a = [[121, 124, 144, 118, 128, 133], [121, 121, 129, 118, 128, 140], [121, 124, 131, 118, 128, 133], [121, 124, 129, 118, 132, 133], [121, 124, 129, 118, 131, 133], [121, 124, 132, 118, 128, 133], [121, 124, 128, 118, 128, 130], [121, 124, 140, 118, 128, 133], [121, 122, 129, 126, 151, 119], [121, 124, 114, 118, 128, 133], [121, 119, 129, 118, 129, 133], [120, 124, 127, 118, 128, 130], [121, 124, 129, 118, 128, 133], [121, 124, 124, 118, 128, 133]]
Which number is the entry just left of the smallest entry?
A: 124
The entry just right of the smallest entry -> 118
The minimum -> 114
The entry just right of the largest entry: 119
Which number is the entry just left of the largest entry?
A: 126
Which number is the maximum?
A: 151

Questions about the table below.
1) Which number is the first entry, reading row by row?
2) Which number is the entry just left of the smallest entry?
3) Which number is the 3rd entry on the main diagonal?
4) Which number is the entry in the top-right corner?
5) Which number is the entry in the bottom-left corner?
6) Which number is the entry directly below the smallest entry?
7) Which number is the third entry from the end, reading row by row?
8) Which number is the last entry, reading row by row?
[[125 112 106 119 124 118 130 122 129 121 119 119 126]
 [144 128 125 121 136 137 142 124 118 133 114 129 114]
 [124 133 154 128 121 116 132 131 138 134 123 122 128]
 [137 149 140 118 143 143 124 141 135 137 133 135 140]
 [131 128 133 120 146 127 145 111 122 137 136 126 146]
 [143 122 134 124 125 126 120 120 140 133 138 126 134]
 [152 118 116 117 135 142 123 109 139 131 129 118 123]
 [122 122 128 147 111 120 123 115 125 129 139 136 128]]
1) 125
2) 112
3) 154
4) 126
5) 122
6) 125
7) 139
8) 128

[130 134 135 122 105 131 124 124 124 136 125 116 122]
What is the entry just left of 131?
Answer: 105
The entry just left of the largest entry is 124

M =
116	136	112	154	136
150	138	153	130	99
129	138	127	142	126
138	136	140	142	106
Indices start at 0.
Find the entry at row 0, column 0.
Answer: 116
Find the entry at row 0, column 1.
Answer: 136
Find the entry at row 0, column 2.
Answer: 112
The entry in row 2 and column 0 is 129
The entry in the top-right corner: 136
Find the entry at row 1, column 0.
Answer: 150

[[132 124 131 122 126]
 [134  98 142 141 142]
 [119 104 144 121 122]
 [104 124 134 151 128]
 [108 117 121 128 130]
 [121 125 130 135 132]
 [127 129 126 107 124]
 [127 125 126 127 129]
 [147 123 131 128 132]
 [136 119 122 137 137]
 [124 127 134 153 138]
 [123 102 136 134 139]
 [137 137 151 122 135]
 [117 134 130 108 117]]
Give the top-right entry.
A: 126
The bottom-right entry: 117
The largest entry is 153
The entry in the top-left corner is 132
Give the largest entry in the last column.
A: 142
The bottom entry of the column that holds the largest entry: 108
The entry just left of the largest entry: 134
The top entry of the column that holds the largest entry is 122
The 2nd entry on the main diagonal -> 98
Give the entry just right of 144.
A: 121
The entry directly below the largest entry -> 134
The first entry in the row that holds the largest entry -> 124
The top entry of the column that holds the smallest entry -> 124
The entry directly above the largest entry is 137
Give the third entry, reading row by row.
A: 131
The second smallest entry -> 102
Give the 2nd entry on the diagonal from the top-right corner.
A: 141
The bottom entry of the column that holds the smallest entry is 134
Give the entry in the bottom-left corner.
A: 117
The entry directly below the smallest entry -> 104
Give the entry directly above 144.
A: 142

[[115 110 112 106 113 104]
 [116 115 110 112 106 113]
 [116 118 113 124 141 146]
 [106 113 104 118 115 126]
 [127 116 115 110 112 106]
 [118 115 126 117 122 124]
 [126 117 122 124 116 118]
 [115 126 117 122 124 116]
 [112 106 113 104 118 115]
 [104 118 115 126 117 122]
 [124 116 118 113 124 141]
 [110 112 106 113 104 118]
 [118 113 124 141 146 139]
 [117 122 124 116 118 113]
 [113 104 118 115 126 117]
 [122 124 116 118 113 124]]
Rows and columns are numbered from 0.
The entry in the bottom-right corner -> 124
What is the entry in the bottom-left corner?
A: 122
What is the entry in the top-left corner?
A: 115
What is the entry in the top-right corner?
A: 104
The entry in row 1 and column 1: 115
The entry at row 0, column 1 -> 110
The entry at row 2, column 0 -> 116
The entry in row 1 and column 2 -> 110
The entry at row 0, column 2: 112
The entry at row 1, column 0 -> 116
